Here are some points, one per row:
(44, 0, 18, -63, 59, -20, -36, 46, -27, -3, -90, -9, 71, -11, -88, 0, 35, 27, 13, 40, 36, 58, 33,
 10, 11, -32, 35, 14, -59, 46, -19, -16, -61, 34, -89, -20, 39)
(-43, 13, -26, -10, -9, -63, -17, 30, 90, 69, -6, -13, -54, -39, 12, -12, 13, 36, 36, 23, -30, 7, -52,
 3, 59, -42, -53, 15, -20, 21, 1, -52, 21, -9, -11, -23, -13)
(76, 70, 58, -8, -58, 92, -17, -10, -16, 30, -31, 43, 21, -3, 8, 7, 9, -31, -1, -19, 26, 31, 9,
 2, 18, 84, -20, 64, -14, 40, 97, -78, 27, -16, 29, -19, -51)
(-30, 21, -62, 21, 34, 37, -16, -45, -4, -39, -46, 36, 55, -45, 13, 6, -50, -5, 69, 21, -65, 40, 13,
 -45, -16, -67, 18, -69, -8, 22, -2, -10, 111, -7, 78, 8, 105)
(5, -76, 18, 1, 18, -22, 26, -43, 26, 9, 10, -19, -62, -24, 38, -34, -47, -42, -24, 13, -20, -26, 118,
 44, 40, 69, -26, 1, -41, -75, 56, -11, 8, 55, -24, 21, 69)
(-94, 23, 18, -69, 38, 34, -18, -19, 85, 7, -23, -20, 109, -52, 38, -26, 68, -45, 28, 1, -37, 51, 7,
 -32, -33, 88, 23, 24, 38, 9, 78, 36, -54, -15, 67, 29, -37)
(7, -11, -32, -10, 33, -27, -45, -118, 6, 59, -50, -51, -33, 4, 39, 23, -44, 34, -9,
 -9, 21, -12, 6, -8, 0, 58, -28, 33, 10, 58, -25, 30, -2, -24, -8, 23, -18)
(31, -28, 59, -1, -30, 12, -28, 25, 33, 17, 16, -49, 24, 49, -21, -29, -22, 8, 46, 75, -72, -28, 53,
 13, -47, -50, -59, 69, 64, 2, -57, 8, 37, 55, 48, 39, -6)
(0, -3, -46, -7, -10, -7, 28, 114, 5, -1, 43, -22, -29, -16, -42, 4, -50, 68, 89, 47, 92, -40, 35,
 -24, -43, 67, -9, -58, 12, -14, 16, 7, 19, -56, 65, 13, -29)
(-20, 75, -62, -9, -24, 5, -4, 15, 34, -21, -46, 3, -11, -45, -15, -63, -54, -53, -44, 55, 60, -64, 1,
 5, -66, -47, -39, 3, 42, -32, 1, 14, -68, -24, -26, -33, 14)
(-10, 40, 29, 47, -18, -7, 36, -2, 20, 38, -18, 19, 75, -77, -41, -45, 26, 34, -30, -10, 34, -56, 3,
 16, 25, 54, 9, -22, 28, 28, 28, 48, -19, 17, 71, -17, -10)
(-11, -27, -50, -21, -65, 59, 25, 29, 44, 15, 6, 22, -20, 24, -10, 33, 46, 46, -50, 17, -42, 42, 11,
 8, -36, 8, 54, -10, 14, 16, 51, 30, 8, 10, -5, -2, 70)
(-23, 11, 48, -17, 40, 39, 127, -39, -39, -77, 17, -60, 15, -7, -52, 24, -4, -8, -3, 14, 7, -52, 1,
 18, 0, -22, -13, 9, 28, 55, 15, -35, 26, 19, -31, -3, -32)
(-7, 118, 12, -32, 86, -57, 3, -18, -1, 73, -3, 29, 25, -5, 5, -33, -11, -25, 43, -8, -20, -27, 19,
 -31, 29, 11, -5, -38, -38, -63, 21, -23, 102, 2, -21, -8, -11)
(49, -23, -10, -32, -38, 7, 51, -51, -4, 42, -50, 28, 4, 15, 44, 45, -22, 14, 15,
 48, -23, -16, -105, -44, -99, 47, 21, -38, 22, -38, -32, -11, 5, 39, -63, 20, -7)
(5, 27, 57, 86, 12, -46, -39, 36, 74, -59, -44, -1, -44, -51, 53, 39, 69, 25, 57, 28, 16, 7, 2,
 -25, -29, -10, -8, 7, 68, -17, -27, -68, 18, 31, -19, -32, -1)
(-15, -50, 28, 44, 41, 28, -81, -17, -14, -72, -97, 39, -34, 24, -49, -9, 19, -9, -9, 10, -50, -66, -58,
 17, 24, 21, 5, -41, -25, -22, -11, 57, -5, -24, 22, -28, -94)
(44, -18, 20, 73, -7, 60, -27, 5, -30, 24, -44, 8, -5, 17, -37, -41, 24, 21, -53, -8, 73, 64, 27,
 17, 30, 31, -5, -37, 84, -45, -7, 17, 62, -39, 14, 1, 71)
(-32, 31, -35, 66, 90, -3, 28, 51, -63, -9, -4, 23, 5, 24, 70, 27, 37, 70, -6, -45, 14, -67, -31,
 1, -12, -2, -74, 23, -37, 20, 3, 10, 10, 66, 46, 38, 44)
(27, 4, 7, -59, 44, 72, -23, -5, 31, 11, 82, 34, -17, -31, 45, -15, -7, 3, -48, 13, 25, -36, -59,
 21, 63, -82, -3, -25, 107, -45, 12, -15, 3, 0, -3, 61, -9)
(14, 15, -25, 19, 57, 116, -11, -5, 46, 14, 3, -32, -59, -50, 8, -9, 37, 28, 22, 51, 15, 81, -3,
 70, -16, -8, -2, -21, -89, 7, -14, -60, -65, 90, 97, -13, -31)
(-28, 23, -39, 46, 43, 24, 57, 7, -7, 16, 32, 83, -6, 8, -12, 8, 58, -18, -28,
 46, -14, 91, 18, -3, -26, 17, -107, 4, 6, -13, -5, 98, -32, -8, -55, 12, -22)
(-72, -43, 43, -5, 37, 71, 27, 29, 1, 44, 23, 0, 5, 7, -26, -11, -40, -5, 48, -64, 27, 32, 11,
 -58, -9, 16, -36, 63, 7, 18, -87, -37, 21, -51, -28, -12, 13)
(-4, 11, 20, -30, 0, 39, -55, 42, 55, -30, 56, 2, -6, 2, -70, 51, 9, -35, 4, -59, -27, -25, 5,
 -41, 37, 25, -49, -86, 1, 20, -5, 1, -7, 59, -36, 4, 49)
(74, -59, -56, 36, 16, -49, 27, 51, 17, -1, -8, -68, 32, -18, -18, -42, 58, -37, -77, -59, -70, -9, -7,
 -54, -28, -32, -63, 21, 4, -12, 24, -46, 17, -61, 59, -40, -7)
(-25, 34, 6, -32, -24, 5, -13, 2, -52, 16, -20, 25, -4, 90, 2, 54, 80, -55, 47, -18, -3, -4, 53,
 2, -38, -31, 16, 10, -3, -56, 87, -32, -5, 1, 48, -1, -38)
(-18, 33, -15, 68, 36, 30, 55, -29, 76, 53, 1, -39, -31, -3, -33, 26, -9, 39, -20, -14, -20, 15, -7,
 -54, 20, 2, 41, -19, 27, 45, 33, -25, -5, -6, -36, -98, 19)
(95, 76, -1, 7, 49, -11, -10, -10, 11, 37, -9, -11, 5, -7, -43, -6, -45, -8, 20, -29, 24, 73, -38,
 94, -50, -48, 16, 55, -25, -15, -7, 16, -54, 22, 50, -3, 37)
(15, -55, 27, -14, 50, -33, -15, -35, -15, 5, 52, 68, -7, 15, 14, -5, -7, 80, 61, 10, -2, -19, -13,
 -76, -11, -17, -10, 27, 58, -26, 73, 27, -79, 28, 39, -97, 76)
(-49, 6, 76, 43, -37, -62, -26, 22, 49, -10, 66, 15, 9, -10, -16, 84, -42, -49, -71, -13, 27, -17, -50,
 2, -45, -8, 56, 4, -78, -9, -14, 10, 5, -10, 29, -6, 22)
(3, -42, -39, -20, 79, -31, -17, 35, 45, 10, -9, 56, -47, 10, -107, 17, -46, -10, 13,
 15, 2, 87, -49, -14, 14, 19, -1, 20, 19, -42, 28, -12, 18, 13, 36, 58, -46)
(-42, 24, 54, 12, -43, -33, 56, -10, -40, 8, -6, 33, -47, -44, -59, -67, 49, 52, 16, 44, -68, 22, -6,
 47, 55, 12, 47, 26, 40, -37, -1, 12, 8, 8, 20, -8, -8)
(11, -68, 55, 1, 59, -6, 14, 36, -8, 75, -15, 21, 22, -64, 72, 61, 62, 5, 11, 22, 6, 4, 37,
 60, -9, -35, 11, -97, 25, 10, -2, -29, -12, -90, -23, 24, -5)
(26, 8, -55, 50, -90, 17, 36, -19, -4, 1, 14, 1, 34, 2, 24, 37, -32, -44, 76, -14, -3, 11, 20,
 -26, 113, -82, -5, -18, -20, -11, -21, 37, -66, -10, -5, 5, -44)
(-25, 32, 10, 111, 16, 24, 35, 9, 86, -9, -12, 9, 52, 32, -21, -35, -11, 52, 79, -12, -56, -13, -33,
 19, -29, 13, -6, 32, -8, -72, 88, -71, -32, -54, -60, 83, 35)
(-48, 45, -1, 50, -14, 39, -41, 45, 11, 47, -8, -13, 11, 48, 12, -37, 9, -32, 41, 3, -56, -14, 8,
 60, -2, 68, -9, -57, 32, -13, -75, 28, -37, 5, -24, -40, 52)
(16, 2, -64, 61, 37, 9, -77, 16, 0, 2, 69, -31, -35, 27, 23, -45, 63, -35, 62, 27, 43, -16, 10,
 -15, -1, -8, 90, 45, 27, 62, 63, 50, 47, 17, -70, -10, -19)
(-11, 65, 38, -48, 2, -4, 4, -5, 48, 46, 27, 21, -33, 54, -3, -16, 48, 34, -12, -78, -28, 30, 24,
 53, -59, -27, 6, -13, 40, -1, -26, 62, 34, -31, 29, -24, -15)
(-69, 6, 69, -26, -13, 36, 7, -10, -24, -17, -25, -61, -99, 1, 26, -59, 15, 23, 8, 14, 27, 42, -25,
 -42, -17, -70, 1, -4, -61, -22, 23, 49, -7, -88, 5, 9, 37)
(-17, -12, -52, -35, 16, -21, 14, -32, 95, -72, -7, 108, -5, 41, 0, -8, 38, -2, 23, 28, 32, -52, 28,
 89, 2, 4, -20, 40, -14, 69, -22, -44, 33, -81, 3, -10, 68)
(-18, 40, -6, 13, 24, -25, 22, 90, -35, 18, -13, -4, -42, 45, 31, -9, -41, 7, -62, 43, -83, 12, 23,
 -3, 8, 14, 80, -9, 39, 102, 9, -1, -18, -1, 10, 95, 6)
There is one direction along which these points spread out most. Take the direction at right angles to it along which they spread out most. Go by this last direction. Where along it does each point below lie, from 0 to 99? 50 is the average, and the first point above lies past it. One standard deviation of the points above along it is 16.
(-43, -8, -15, 57, -5, 0, -23, -4, -44, -38, 50, 22, 1, -126, -7, -14, -4, -36, 18,
 -24, -12, 48, 12, 32, -97, 1, 0, 22, 32, -6, 13, -3, 48, 14, -48, 2, -8) 47
(-15, 10, -3, 26, -14, -88, -24, -58, -36, -57, 30, -6, -20, 21, 1, 10, -50, 19, 24, -38, -17, 91, 29,
 16, -11, 21, -56, -74, 71, 58, 7, -60, -58, -20, 14, -6, -35) 52
(10, 9, -51, 11, 52, -6, 22, -64, -23, 17, 67, -34, -10, 12, -50, -11, 80, -48, 20, 20, 14, 5, -19,
 0, 1, 49, 99, 9, 9, -51, -99, -81, -60, -17, 61, 19, 36) 60
(5, -62, 3, 13, -5, -17, 60, 28, 20, 18, 14, -38, 51, 17, 33, 10, -5, -15, 64, -2, 8, 45, -67,
 112, 25, 18, 18, 1, 14, 9, 22, 98, 57, -6, 16, -51, 2) 47
(-89, -14, -60, -33, -60, 4, -85, 13, -60, 29, -2, -40, 38, -35, -10, 20, 12, 79, -12, -43, -1, -8, -47,
 47, 30, 9, -16, 51, 38, -33, 13, -46, 1, 10, -22, 12, 20) 47
(-39, 1, 52, 40, 33, -6, -28, 41, -4, 9, 23, 60, 81, 40, 85, -18, -66, -35, -34, 97, 16, 41, -22,
 -34, 36, 18, 6, 43, 11, 0, -6, -62, -1, -18, 34, -52, 20) 45
(20, 34, -24, -32, 82, 43, 18, 67, 12, -83, -46, -33, -23, -15, 57, 31, -56, 12, 14, -60, -51, 19, 21,
 25, 24, 32, 55, 37, 70, -67, -9, 17, -30, -50, 0, -56, -5) 49
(41, 5, -21, -35, -2, 11, -13, 18, -14, -50, 82, 12, 46, 18, 54, -96, -5, 73, -15, 20, -45, 20, -23,
 9, -31, 39, -3, -60, -80, -16, -9, -46, 32, -20, -41, -60, -33) 50
(47, 41, 66, -15, -17, -30, -5, 6, 46, -71, -2, -25, 22, 4, 32, -64, 53, -27, 45, -11, 32, 46, -68,
 -66, 28, 53, -29, -25, 15, 19, 26, 18, -7, -9, 9, 89, 58) 37
(-13, 24, -25, 17, -17, -33, 27, -6, 83, -54, -23, -6, 38, 20, 42, 23, 17, 77, -41, -11, 50, 50, 75,
 -54, 31, -4, 38, 17, -2, -73, -60, 18, 47, 53, -5, 14, -46) 50
(40, -19, -1, -8, -32, 7, 30, 47, 8, 14, -14, 113, -50, -84, 33, -52, 1, -3, 55, -82, -25, -22, 14,
 -37, -8, 25, 45, 40, -10, 28, -62, 6, -21, 9, 4, 21, 8) 49
(56, 35, 21, 35, 27, 23, -60, -33, 14, -10, 78, -2, 29, -53, -28, 65, -3, 88, 11,
 61, -77, -22, 42, -12, 6, 8, -6, 40, -30, -9, -13, 45, -1, -107, -10, 26, 11) 50
(-27, -62, 29, 55, 35, 9, -16, -25, 72, 20, 11, 18, 44, 41, -7, -90, -36, 54, 5, -75, 27, -22, 32,
 0, -36, -59, 48, -47, 13, 21, 7, -35, -34, 21, -9, 27, -53) 49
